Each path below is one point turned by a fixed rotation once a step. After each direction that follows a path, write how fast that rotation turns it, in degrees a step (0 if it stays still).
Each turn is a multiple of 5 degrees from 10 to 175, or 0.
Each row of a path follows its step; steps can be skipped.
Rotation 1:
step 1: [ 16  -4  -2   3  -4  -8   7  -8 -11   6  -8 -16   2  -6 -13  -4   9  -6
 -17   2  -2   1   7   2  19  14  -6  -6  -4 -10  16   4  -5   5  -7  -3
  14   7 -10   3 -22   4   4  -5  -2   9  -9 -14  -2   4 -17  -5  -2 -12
  12   0   2   2 -22  -8   0  18  14  -4  20   5   7  21   7  10   2]
step 4: [ -4  10   9  13   3  12  23  -5  -5   4   0   9   6   9  -8  -6  -4  15
  -4   0 -12   2  10 -11   2  -3  -3   5   3  14   7   2 -17 -20   6 -15
   5  -9   0  -6  -1 -18 -11  15   3  12   0   5  -2  16  -7  -5 -10  21
  -6   2  11 -12 -15  -1   4 -11  -2   4  -3  13   0  15  -8  23  -1]
step 8: [  6 -12 -11  -8   1   3   0 -26   6   6   9   2  -3   6   1  10 -13   9
  16  16 -10  -6  15  -1   8 -11   9   4   0   4  -5 -17  13  16   2   5
 -19  -5 -18 -16  -4  13   3   0   6   5 -29   2   2   3  16  -1 -11   0
   4 -12  -3  -3  11  -3  -2   0  -4  -4   3   8  15  -4   4  -9  -9]
step 10: [ -7  -4 -16   6  -5  -1   3  22   0 -16   4   3   4   1  26   4 -12  -7
   4 -15  -3 -11 -14   1 -16   7   6  19   4  -4  -7   0   5 -13   8   3
 -14  -2  -2  -5   5  -7   3  -2  17   2   6  -3  -6  -8   2  20   5  15
  -2  11  12   4  -6  -6  10  28  -7   1 -11   2   7   9   9 -10  -6]
step 11: [ 16  20   7  -7  15  -4   0  -5  -1   9  11   0   2   4  -2  -5  -4  -3
   6   5 -10  -4   0  -1  -3 -14 -10  -6 -24  -2  -5  21  -2  -6  -2   9
  -9 -10 -14 -18   1 -14  19 -12  12  -4  -1 -19 -13 -14  -5  21  14 -12
  -2   1 -12  17  -3  -5  11  10   6   3  -2  -1   8  -6   0   6   7]
step 14: [  5   2  10   2   9   5  -3  -1   4   5   5   0  -4   7  -5  -6 -16  12
  -2 -14   1  -6   5   9  -4   4  17 -27  16  -2 -14  25  -4   8  -6  -8
  16   7   5  -4   3   4  14  14   6 -14  -5  -7  10 -18  -3  -5  -4  18
   5   6  -6   0   1 -19   6 -16 -16 -10   9   7  -2  -1   7   6  13]
step 15: [ -1   1  13  19   0 -10  -1  -8 -12  -4   7  -1  -3  -5   0  -4 -10   5
 -11 -23 -10   0   0 -14  -7 -11 -18   0 -10  -5  18   8   8  15  -5 -13
  -9   4   8  14   1   0 -12  18  -1  -5   3 -12  -3   6   0  -2  -7   7
  26 -15  18  -3  10  -9 -11  -8 -11   3 -17   9   2  -2  -6  -9  10]
step 17: [-18   1   7  -6   2   9   4   1  13  -4 -10  -2  11  -9  -2  -1  13 -10
 -14  -5   3   6 -15  10   2   2   8 -12  11   4   2   2  -5   1  -9  18
   6   7  -6   9 -10  10   8  -6   7  18   7 -27  -7   8 -16   0   0   3
  27   6  -7 -15   0  10   7  -2   0  -9   4  -1 -19  -7 -10  16 -15]
step 18: [ -3   1  -1   7  -9  14   1 -20  11 -11  -2  -7   6   0 -11  -8  10  -2
   5  11  18  10  -5  21   2  11 -13  12 -11   9   9  -2  20   3 -18   9
  10  24 -18   8  -1   6   5  12  -2 -12 -11   4 -14   8   2  10 -10   7
 -11 -16   4   5 -15  -1  -1   4  -7  -1  -8  14  -7  -1  -6  -3   0]
Directions:
[ 1 -1 -3 -2  2  5 -3 -4  2  1  2  2 -1 -3 -1 -2  1  2 -2  3  0  1  0  1
  4 -3 -4  0  2  3  1  0 -1  3 -1 -2 -1 -2  5  0 -2  0  4 -3  2 -3 -1 -3
 -3  3  0  2  3 -2 -5  3  3  3  1  1 -1  1 -2 -4  0 -2  3  3  4 -7  1] -> 140
[ 4  3  3  2  3  1  5  1 -3  3 -2 -3  4  0 -5  3  2 -3  3 -3 -1 -6 -3 -1
  0 -4  0  0  4 -1 -1 -1 -3  2  1  1 -2  2  0 -1  1  1 -4 -3 -1 -1  0 -1
 -1 -2 -2  3  3 -3 -2 -2  2  0  3  2 -5  0  1 -1 -2  4 -2 -1  2 -3 -3] -> 80
[ -3   2   1   2   0  -3  -1  -1   0   1  -3  -1   2  -3  -2  -1   2   0
  -3   2   1  -3  -2   2  -1  -5  -3  -3 -10  -1   2   2  -1  -3   0   3
   0  -1   0  -1   2  -2   1  -1   0   0   2   3   2   5   0   2   3  -2
   5   2   1   0   3   0  -3  -3   0  -2   1  -5   3  -4   0   0   1] -> 170
[ 4  0  0  1 -1  1  5 -5  1  1  2  4  0  2  1 -2  1  2 -3 -4  0 -4  4  4
  1  0  2  0 -7  2  1  3  1  1  4  0 -2 -1 -3  1  1  1 -1  3  1 -2 -3 -1
 -4 -1  0  2  0  0 -1  3  3  1 -1  1  2 -2  2  0  0  6 -4 -1 -3 -1  5] -> 100
Rotation 2:
step 1: [-19  -2  -2  -1   4   4  10 -11  -3  -3   9  -1  14 -10   0  -7  -6   3
  10  18  -3 -21 -14   7   3  11 -10   0  -7  16  17 -22   5   2   0   7
 -21   3   4  -3   4   1  18  -1 -10   3  21 -13 -21  -6  12  13  -5  -4
  10   1 -13  10   0   2 -13 -15  13  14  14   4   3   3   6  14   1]
step 5: [  0   6   3   9   9  20   3  -5 -13   3  23 -17  17  -1   3  19 -15 -14
  -6 -13   4   0   2   3 -17  -1   0  15  16  15   8  -7   3  -2  15   1
   3  11  11  12   3   4   7 -16   5   9   5   9  -3   4  28   1   2   4
   2 -14  -1 -14   0  10  -7 -14   2 -19   2  -2  -1 -15  10  -6   0]
step 7: [  3 -12  -6   3  18  -4  10 -16   7   7  17 -14 -23 -15  -2  13  -5   1
  21   1   4   6   7   9  -1 -13 -16  -1   4   6   1  -5  14  13 -19  13
   5  16  10   1 -10   5   9  -1  -4 -23  -5  -3   5  -5  11   4  -6  22
   4  -3  -1   7   2   7   6 -10   9  -6   1 -15  -1  -1  -5  20  18]
step 11: [-10  -3 -15   4  16  11  14   3 -11   1  13  -9  12 -22  20 -12   8   2
  11   1 -12  -5  -6  17  19   2 -15   5  -1  12  14 -18  12   9  -3 -16
 -17 -11   7   7  11 -10  -1  23   1   1   9   7  -7   0   0  -6  -5   4
   2   6  -4 -18   2  -6  15 -24   0   1  -2   1  -5  -9   1  -7   2]
step 13: [ -1 -10  -5   5  13 -10  18  -4  -7   7  20   4   0   1  10 -23 -18  14
   9  -1  -1  -8  -4   1  -3  10  -4 -13   8   5   1  -1 -11  -8   8  19
   3   1  13  11  22 -10   9   4   6   1   3   1  -1 -26  19  -3  -3   3
  11  -6  -6  -4  -7  10 -21  -8  12   5  16   1  17  -2   2   7 -11]
step 20: [ -7  -4   3   7  12  13  16 -12 -10  -6  19   6 -13   3   2  -4 -22 -18
  -7   9   3  16  -3   7  -5   0 -15   1  -7  11  -4  -9  10  -2  -1   3
  -7   7  18  13  -6   8  18 -22   9  -2  -7   3 -11 -12  11  14  13  16
 -14  -5   3   7   7  -1 -10   0   4   8  14   8 -14 -17   9 -14   8]
step 22: [  2   5  -7   3  17   1  23  -6  -7   7   0 -26  -4 -22 -13  -2   9 -15
  18   4 -15  -1  -7   1  19   2   7   1 -12  10  10  -5  26   3   0  10
  -5  17   7  -1   1  12   5  -8  -4  11   1   0 -13   5   6  -9   4   6
   0   5  10   8  -8  -7   6  -1   9  17   8  -7   8  -1   1  24   6]
step 24: [ -4  17   4  11   3   5  17  -1  -5  -8  25 -12   1  -1  12 -13   4  -7
  -4  -4  -9 -34  -1  14  -6   1  -3   1  -6  -4  -2   3   7   4  10  10
   4  11  -6  -5   9 -14  17  16  24  11  20  -8   7  -1   2   7   2   0
   5 -11   6 -12  18   1  -4  -4  -3  -2  14  -1  -9  -4  -3  14  16]
step 25: [ 12 -20 -10  10   6 -10  18  -8  -6  14   0   7  -3 -11  -2   6   2  18
  25   3   8  -1  -7  -1  -4  -6  -7   5  -6   4  -3   9   2   8  -5  22
  27  11   5  11  12   1   0   2  14   0  -1  -1  -4 -18   8  -3  13  28
   8   2  10   3  -1  -8   7  -6   9  -8   5 -12  10 -16 -10  12   4]
Directions:
[ 2 -2 -2  4  0 -1 -4  0 -4 -3  0  0 -1 -2  1  2  2 -2 -3 -2  5 -2  0 -4
  1  0  1  1 -3  5  3 -3 -1 -2  0  3 -1  2  1  3 -3  2 -1 -6 -4  0 -2 -3
  0 -3 -4  2 -1 -5  0  0 -1 -1  5  3 -3 -2  1 -1 -3  4 -1  2  1  1 -2] -> 25
[-2  4 -1 -4 -7  4  1 -2  1 -3  1  0 -1 -2 -2  1 -2 -1 -3 -2 -1  2  1  2
  2  1 -6 -1  1  1  2 -4 -1  8  1  1  2  2 -2  2  3  0  1 -1  1 -1  0 -1
  2  2 -1 -1  0  0 -1  1 -3 -2  4 -4 -4  1 -1 -3 -2  1 -1 -3 -1  0 -6] -> 115
[-1 -3 -2 -2  1 -9  1 -3  1  3  1  1  1  0 -2  0  0 -2  2 -1  3 -3  1  3
  0  2  0  0 -1 -1  3  0 -2  3 -2  4  1 -1 -1 -1  1  3  3 -3 -4  4 -1  1
  0  3  2 -3 -2  1  3  1 -3  1 -1 -3 -2  3  3  0  4 -3 -2  5 -4  5 -3] -> 120
[-1 -2  1  4  4  0  1 -3 -4  1 -3 -2 -6  1  3 -1  0  3  1 -1 -3  0  0 -2
 -3  4  0  0 -3 -6  0  5  5  3 -2  0  2 -2  1  1 -3 -2 -2  2  3 -4 -3 -5
  2 -1  0 -1 -3  0 -1  2 -1 -2  3 -3 -1 -3 -1 -1  0  1 -2  0 -4  1 -4] -> 100
[-3  1 -3 -4  3  1  3  2  1 -3  0 -2 -4 -2 -1  1  2 -4 -2  0  1  0  1  4
  0 -5  1  3 -1 -2  2  3  2 -1  1  1  0  4 -3  1 -1  1  0  2  3  1 -1 -6
  0  2  1 -1 -4 -1 -2  0 -1 -2  3  5  1  7  0  0 -6 -4  1  1  0  3  4] -> 145
[-1 -1 -2  1 -3 -3 -1 -1  1 -5 -3 -1 -6 -5 -1 -1  2  0  1 -4 -5  5  3 -1
 -2  0  5 -3 -2  5  1  4 -2  1 -2  0  0  1  3 -2  1 -2  1  1 -2  1 -1  1
 -1 -4 -1 -5  2  3  2 -2 -2 -3 -1  2  1  1  2  0  4 -2  0  0  3 -3  0] -> 80
[ 0 -7 -1  2 -2  3  4  3  2  3 -1  1  4  1  2 -1  0 -2 -4  1 -1  1 -2 -2
 -4  2 -1 -5 -1  3  2  3 -2 -2  1  1  2 -5  1  2  1 -2  0 -5  4 -2 -2  1
  1  2 -1 -3  2  2 -1 -2  1  3  5 -2  3  6  3  0 -3  1 -3  0  1  1  3] -> 65
